In the rows, zero is written as 128.
One turn or mirror swaps these rows in pairs. Which row does each one swap with?
The rows were stretched afterwards, more along some directions than others.
J_546: [128 141 127 147 114 115 141 145 133 142 101 139 165 116 129 123 125 145
 114 148 105]
J_75: [151 133 144  96 139 126 137 130 167 129 134 147 151 108 121 121 134 125
 124 123 132]
J_253: [120 119 134 109 136 116 152 125 132 118 137 136 162 102 131 108 154 155
 111 110 155]
J_77: [161 137 126 110 161 114 163 105 133 134 121 148 164 138 122 142 140 145
 118 139 126]
J_430: [164 145 143 101 165 115 145 143 162 116 134 131 144 109 121 130 130 130
 107 131 141]
J_664: [110 125 157 102 143  89 130 155 158  81 125 114 149  92 142 124 127 115
 110 108 147]
J_341: [134 145 147  92 133 136 161 127 141 128 101 130 140 101 151 116 129 112
 126 133 103]
J_728: [ 89 113 150 133 165  97 158 161 164  89 136 125 139 104 153 129 137 125
 123 104 131]
J_630: [112 125 133 135 156  88 161 150 159 100 136 129 144 106 143 149 132 128
 119  98 129]
J_119: [100 112 153 114 155  99 159 132 129  89 132 120 144 110 144 152 151 117
 110  88 110]
J_484: [124 122 146 114 147  88 156 146 154  90 126 126 142 112 149 127 134 122
 114  96 109]
J_586: [ 89 112 133 122 157  94 175 155 144 106 116 131 139 100 125 145 140 126
 127 107 114]
J_469: [147 133 150 104 149 128 141 135 167 126 149 142 146  96 127 128 139 124
 114 109 155]
J_737: [117 122 168 120 101  94 157 144 139 105 123 125 171 100 149 115 138 117
 114 113 141]
J_885: [110 116 131 149 119 124 141 134 126 119 105 123 169 139 134 149 148 132
 117 129 103]
J_107: [129 132 150 113 173  84 119 146 150 113 147 149 167 105 117 106 139 117
  98  97 147]
J_512: [157 131 117 120 136 109 133 125 134 114 152 146 169 146 134 142 119 136
 121 104 136]
J_380: [128 139 138 132 141 116 154 123 133 117 154 139 156 140 137 113 145 114
 101 100 135]
J_154: [158 136 142 115 150 113 130 142 162 123 146 147 139 111 118 128 120 129
 123 121 142]
J_666: [127 134 126 123 144 114 157 132 146 112 143 151 168 106 139  99 153 165
 111 108 140]
J_226: [110 103 163  95 123 100 136 121 154  97 126 130 163 107 147 141 158 106
 131 111 129]
J_869: [131 142 122 101 159 127 155 141 137 113 147 146 171 104 127 103 141 165
 100 119 136]
J_111: [143 117 139  98  97 123 159 114 149 106 108 142 177 122 148 127 125 130
 116 102 134]
J_288: [110 116 164 111 158 129 148 139 102 106 137 147 157 137 125 109 144 145
  78 113 125]
J_353: [148 159 145  91 143 100 154 132 154 121 134 132 168 119 127 133 120 136
 129 148 106]
J_598: [124 140 127 152 128 120 129 137 115 128 100 146 156 132 140 114 124 135
 112 140 104]
J_255: [120 133 138 100 165 110 152 141 145 104 147 144 174 107 132 103 161 171
  99 100 136]
J_411: [134 120 161 117 142 100 183 122 134 121 106 124 183 126 149 134 145 159
 101 132 120]
J_171: [147 136 138 118 139 112 149 118 157 118 134 122 170 133 150 125 121  97
 114  91 143]
J_151: [ 79 124 142 115 150  89 140 162 142  87 132 123 146 121 133 144 133 114
 104 100 121]
J_635: [123 130 155 102 167  86 130 145 132  98 126 127 178 122 112 133 154 144
  82 131 113]
J_831: [142 103 146 124 160  99 136 146 143 111 126 141 168 122 129 138 127 132
 108 150 134]
J_597: [101 112 153 114 126  90 127 151 132  91 131 145 182 131 132 121 122 151
 105 109 148]
J_522: [123 121 164 110 124 114 148 140 138 120 107 123 156 127 162  89 111  97
 105 131 129]
J_739: [130 125 115 154 135 123 132 163 131 125  90 134 166 129 148 115 134 131
 115 123 109]
J_191: [114 118 159 125 165  94 133 128 172 117 148 128 167 118 148 108 165 130
 100 102 162]
J_10: [135 123 121 155 120 126 154 133 126 131  97 140 173 137 155 124 128 137
 115 146  96]
J_583: [126 146 133 111 170 117 159 116 119 128 149 154 170 134 143 125 145 129
 101 118 117]
J_118: [124 133 119 160 127 130 136 145 116 134 116 139 155 130 144 110 128 124
 115 138 103]
J_819: [121 111 160 115 147 102 117 127 151 120 128 146 147 125 125 131 147 109
 124 106 159]
J_497: [128 133 119 130 134 125 131 128 112 123 103 140 165 130 147 117 142 119
  94 132  89]
J_596: [128 132 148 112 145  99 145 132 142 105 133 121 153 130 145 103 132 111
 108  82 163]
J_982: [135 129 120 153 105 128 138 137 116 129 102 144 166 130 152 118 127 129
 121 137  99]
J_211: [110 121 141 113 185 108 160 131 136 114 115 125 161 106 135 112 160 162
  80 106 134]
J_473: [128 141 132 101 159  87 166 132 150  92 118 134 181 125 118 133 143 154
 116 117 125]
J_619: [ 99 112 147 134 163  88 158 152 145  94 137 131 139 110 137 140 136 123
 106  98 128]
J_251: [120 119 175 124 124 112 157 129 160 107 121 138 164 127 129 141 140 118
 116 132 130]
J_985: [133 119 127 143 126 122 138 125 109 134 108 147 161 131 144 108 151 146
 107 135  91]
J_566: [149 131 134 103 158 108 157 115 164 110 136 163 177 102 148 138 156 127
 145 121 114]
J_595: [118 122 154 122 154 112 149 120 130 123 117 137 157 100 119 147 166 148
 106 153 118]
J_521: [ 94 117 157 134 137  91 157 158 135 101 128 123 141 116 148 126 122 115
 109  99 125]
J_145: [104 109 144  91 133 111 165 133 153 115 118 140 163 108 127 110 148 134
 106 131 141]
J_164: [143 121 166 107 132 115 140 160 137 105 121 114 173 130 126 132 133 154
 106 117 139]
J_866: [ 94 117 152 131 159  86 166 134 159  90 124 131 135 105 142 148 139 126
 122  96 132]

J_985 swaps with J_484
J_664 swaps with J_595
J_119 swaps with J_497
J_107 swaps with J_566
J_226 swaps with J_635

One turn or mirror swaps these rows in pairs. Which row does each one swap with?
The rows were stretched afterwards, more along some directions than others.
J_186: [ 99 155 131 138 124 114 128  97 119 134 123 188 133 107 103 126 100 158
 126]
J_345: [120 134 140 153 126 126 124 105 103 116 127 123 140 130 134 172 140  98
 138]
J_806: [113 123 101 139 135  97 142 121 106 148 154 152 171 121 123 123 122 120
 149]
J_274: [128 161 158 155 117 129 125 115 121 147 148 167 132 138  99 156 111 148
 141]
J_229: [101 151  88 126 151 132 136 107 103 119 114 162 153 113 127 152 114 107
 151]
J_616: [124 140  93 127 158 102 138 125 105  81 132 168 133  88  87 167 121  91
 155]
J_895: [112 136  95 139 140 131 137  95 108 100 160 133 169 120 119 175 120  80
 148]
J_346: [145 138 149 137 122 125 134 116 112 145 152 154 144 118  83 169 115 130
 153]
J_418: [149 143  93 143 107  87 140 121  87 112 151 193 132  87  75 150 111 122
 162]
J_298: [122 120  84 146 129 101 150 122 107 155 153 172 146  86  92 142 109 121
 150]
J_22: [135 168  73 118 150 104 138 100 115  68 110 154 141  82 100 171 111 118
 142]
J_844: [168 143 137 168 117 112 130 135  64 133 148 151 123 136 108 151 126 118
 151]
J_504: [136 196 127 171 119 137 137 100  81  86 108 140 128 121 108 151 132 105
 132]
J_571: [127 145 110 160 133 103 148 126  65 116 151  96 148 150 148 147 143  83
 157]
J_734: [150 137  93 154 117  95 134 126  92 153 169 140 133 115  91 150 116 119
 159]
J_867: [123 153 113 144 107  99 105  86 101  63 107 148 124  82 108 165 138 126
 149]
J_482: [133 168 106 168  94  97 146 127  96 132 159 134 141 109  76 148 138 121
 165]
J_638: [110 142 107 160 139 111 136 122  81  96 130 168 135 132 144 144 135  92
 148]
J_485: [112 170 113 151 126 126 115  97 103  90 138 120 147 136 124 177 140  97
 137]
J_559: [163 166 104 156 131 126 140 126  82 140 115 123 154 119 104 161 122  96
 147]
J_916: [122 143 126 131 143 129 149  96 104 107 101 125 141 123 139 154 124 108
 137]
J_185: [137 156 138 154 136 105 114 121  90  76 113 159 105 115 117 160 135 142
 130]
J_264: [138 141  77 110 128  91 141 109 120 140 123 159 151  81  94 145 120 123
 163]
J_45: [169 156 113 133 122 109 142 124  96 107 130 131 132  91  80 177 124 102
 165]
J_458: [116 135  87 155 130  94 145 119  87 112 136 125 152 125 150 125 136 109
 142]
J_625: [126 189 116 162 149 114 117 117 104  96 137 150 127 130 128 150 142 108
 145]
J_983: [155 188 134 148 118 112 116 105  82  81  94 163 108 110  91 160 107 119
 143]
J_736: [136 137 119 150 154 112 135 108 103  99 159 153 146 103 117 149 130 102
 147]
J_729: [130 157  97 144 117  98 157 132 103 132 139 172 136 103  91 126 120 128
 168]
J_309: [102 167 107 157 138 117 138 103  75  89 125 160 110 131 151 139 128 113
 136]
J_38: [158 170 114 134  97 107 123 103  95 105 133 144 125  99  76 189 124 118
 160]
J_646: [115 157 118 140 128 108 122  93 104 103  99 142 128 120 154 135 146 139
 131]
J_96: [104 165 113 154 149 131 129  98  90  85 124 154 128 122 127 166 112 135
 121]
J_843: [151 195 110 174 114 135 129 120  67 129 108 129 130 138 114 169 128 101
 160]
J_671: [ 99 170 110 131 149 119 132 117 121  96 131 145 146 125 130 153 149 119
 150]
J_530: [ 88 140 113 137 166 130 154 119 127 140 144 190 147 103  83 151  88 119
 139]
J_330: [118 150 124 121 147  97 120 121 109 121 107 160 125 116 118 151 115 102
 165]
J_989: [120 152 113 169 120 120 144  92  83 116 139 138 150 114 106 145 113  83
 136]
J_230: [131 128 126 119 132  93 137 115 125 131 157 155 154  98  98 142 122 152
 142]
J_782: [114 136 141 141 162 125 142 118 137 118 104 171 137 105 120 144 116 147
 126]
J_101: [ 98 144 115 173 142 124 134 108  84  99 152 127 126 148 152 141 143  89
 139]
J_650: [118 140 101 142 127 130 158 105 103 133 125 124 172 116 118 153 129  94
 147]
J_175: [132 151 109 158 140 132 123 113  97  93  95 141 146 106 111 168 127  81
 147]
J_113: [120 167  89 171 125 117 132 116  79  85 151 148 139 123 105 155 139  67
 150]
J_917: [129 169 137 170 122 119 120 111  98  82 111 110 123 126 135 163 152 109
 128]
J_461: [151 186 114 147  94 113 137 109  92 140 114 131 139 124 100 156 123 144
 144]
J_854: [151 169  89 137 101 106 129 106 122 136 105 128 148  92  83 169 122 142
 145]
J_393: [111 176 103 142 123 109 138 115  99 109 137 171 140 123 111 132 130 128
 159]

J_330 swaps with J_867
J_854 swaps with J_916
J_96 swaps with J_530
J_175 swaps with J_983

One turn or mirror swaps these rows in pairs. Which row does each one swap with?
The rows were stretched afterwards, more along some directions than others.
J_58: [124 170 102 142 126 106 111 131 128 143 132 110 134 139 142 110 129 158]
J_488: [138 131 115 112 143  94 116  95 114 112 151 154 119 128 122 140 147 154]
J_292: [127 143 111 115 163 128 121 121 103 112 154 119 118 115 132 151 120 145]
J_293: [116 171 103 138 127 104 116 129 132 136 139 112 144 137 147 103 131 153]
J_284: [144 166  96 150 125  90  92  93 132 107 174 128 116 120 132 120 122 141]
J_289: [161 124 142 114 127 108 157 126 144 136 154 124 176 106 137 139 118 130]
J_779: [144 111 121 105 154 103 139  80 116 111 144 161 127 132 132 120 141 162]
J_618: [142 172 110 140 124 106 135 126 122 138 150 104 149 135 141  94 121 144]
J_481: [152 134 107 120 128  99 111  87 124 126 150 159 125 129 124 124 143 151]
J_574: [161 126 133 121 125 104 144 111 149 129 151 135 164 109 131 142 121 138]
J_748: [ 94 169 141 108 148 117 147 141 112 142 145 119 127 119 152 179  98 127]
J_600: [ 94 186 141 121 140 109 144 148 110 151 139 103 133 110 147 181 100 122]
J_901: [103 169 105 109 139  97  99 135 115 109 157 143  94 120 138 172 120 142]
J_364: [145 150 120 111 155 125 146 103 108 113 174 102 132 108 136 140 117 130]
J_911: [106 161  99 105 142 113 112 127 109 112 152 142  93 119 134 184 112 151]
J_354: [110 168 108 137 149 110 137 119 110 125 161 124 117 140 125 137 124 160]
J_172: [133 152 121  98 159 128 139 103 101 104 163 114 129 109 128 158 122 134]
J_929: [155 125 109 111 133 100 127  85 113 111 155 158 121 133 128 122 147 157]
J_647: [ 91 186 134 119 140 105 134 140 111 151 141 121 122 119 144 178 100 129]
J_492: [158 124 127 118 123 110 145 126 151 129 147 134 172 109 134 148 122 142]
J_249: [153 136 144 122 128 103 158 127 150 144 147 116 183 105 140 136 116 133]
J_134: [ 85 180 136 114 145 103 128 136 106 151 132 123 113 118 147 179 106 129]
J_990: [154 127 129 120 124 110 148 125 149 132 144 139 169 116 131 141 121 139]
J_918: [127 182 100 147 121 105 123 141 131 145 137 100 147 133 141 119 127 154]
J_381: [127 147 135 107 158 128 134 112 109 126 164 103 137 103 132 149 112 131]
J_362: [ 91 177 137 112 147 100 127 130 111 146 137 127 115 115 147 175 100 124]
J_283: [158 138 129 127 125 104 162 118 144 135 156 118 178 110 141 146 124 143]
J_42: [145 133 134  99 158 132 138 106 112 109 157 117 143 114 135 146 116 134]
J_626: [ 95 177 136 122 148 108 138 139 112 154 142 120 120 117 147 159  93 122]
J_510: [134 178 116 125 134  91 118 118 126 139 142 120 142 131 145  96 125 144]
J_740: [126 178 118 126 129 106 127 130 131 143 139 111 156 139 154 110 123 144]
J_775: [133 143 123 105 157 125 134  90 103 109 168 112 129 120 124 145 128 146]
J_33: [ 97 180 135 118 137 104 142 144 109 147 139 110 123 115 148 178 106 125]
J_861: [113 180  84 125 126 108  97 135 115 109 154 147 101 126 148 161 117 139]
J_540: [ 92 181 135 115 143 104 132 145 111 148 138 118 126 118 150 179  96 123]
J_973: [112 184  95 152 142 109 132 116 109 127 163 116 121 139 129 141 126 161]
J_29: [144 153 110 138 140  90 100  87 141 112 168 137 110 122 133 113 122 142]
J_282: [104 177 140 123 135 105 138 139 109 142 146 114 122 114 147 171 102 125]
J_79: [108 181  99 146 136 115 128 122 109 125 160 121 131 141 124 144 117 156]
J_425: [167 127 127 131 117 105 142 115 149 132 144 134 174 121 141 125 124 140]
J_215: [161 115 144 113 128 109 153 118 152 131 147 136 171 116 133 130 123 130]
J_930: [128 146 117 111 153 138 128 120 112 121 163 107 139 110 133 155 116 140]
J_613: [157 129 120 134 120 110 152 118 151 130 146 127 170 116 133 131 119 138]
J_270: [159 116 114 110 133  99 129  85 123 119 149 152 128 138 132 109 141 157]
J_378: [144 157 106 148 130  96 102  96 136 108 173 126 121 120 133 111 118 144]
J_277: [123 165  92 106 137 107 109 120 105 103 164 144  92 119 141 172 121 144]
J_663: [137 183  96 139 124 100 100 130 129 130 155 116 128 135 140 113 124 149]
J_787: [126 160  95 106 134 123 112 128 105 108 168 138 100 122 138 174 115 134]

J_901 swaps with J_488
J_292 swaps with J_293
J_647 swaps with J_574
J_779 swaps with J_861

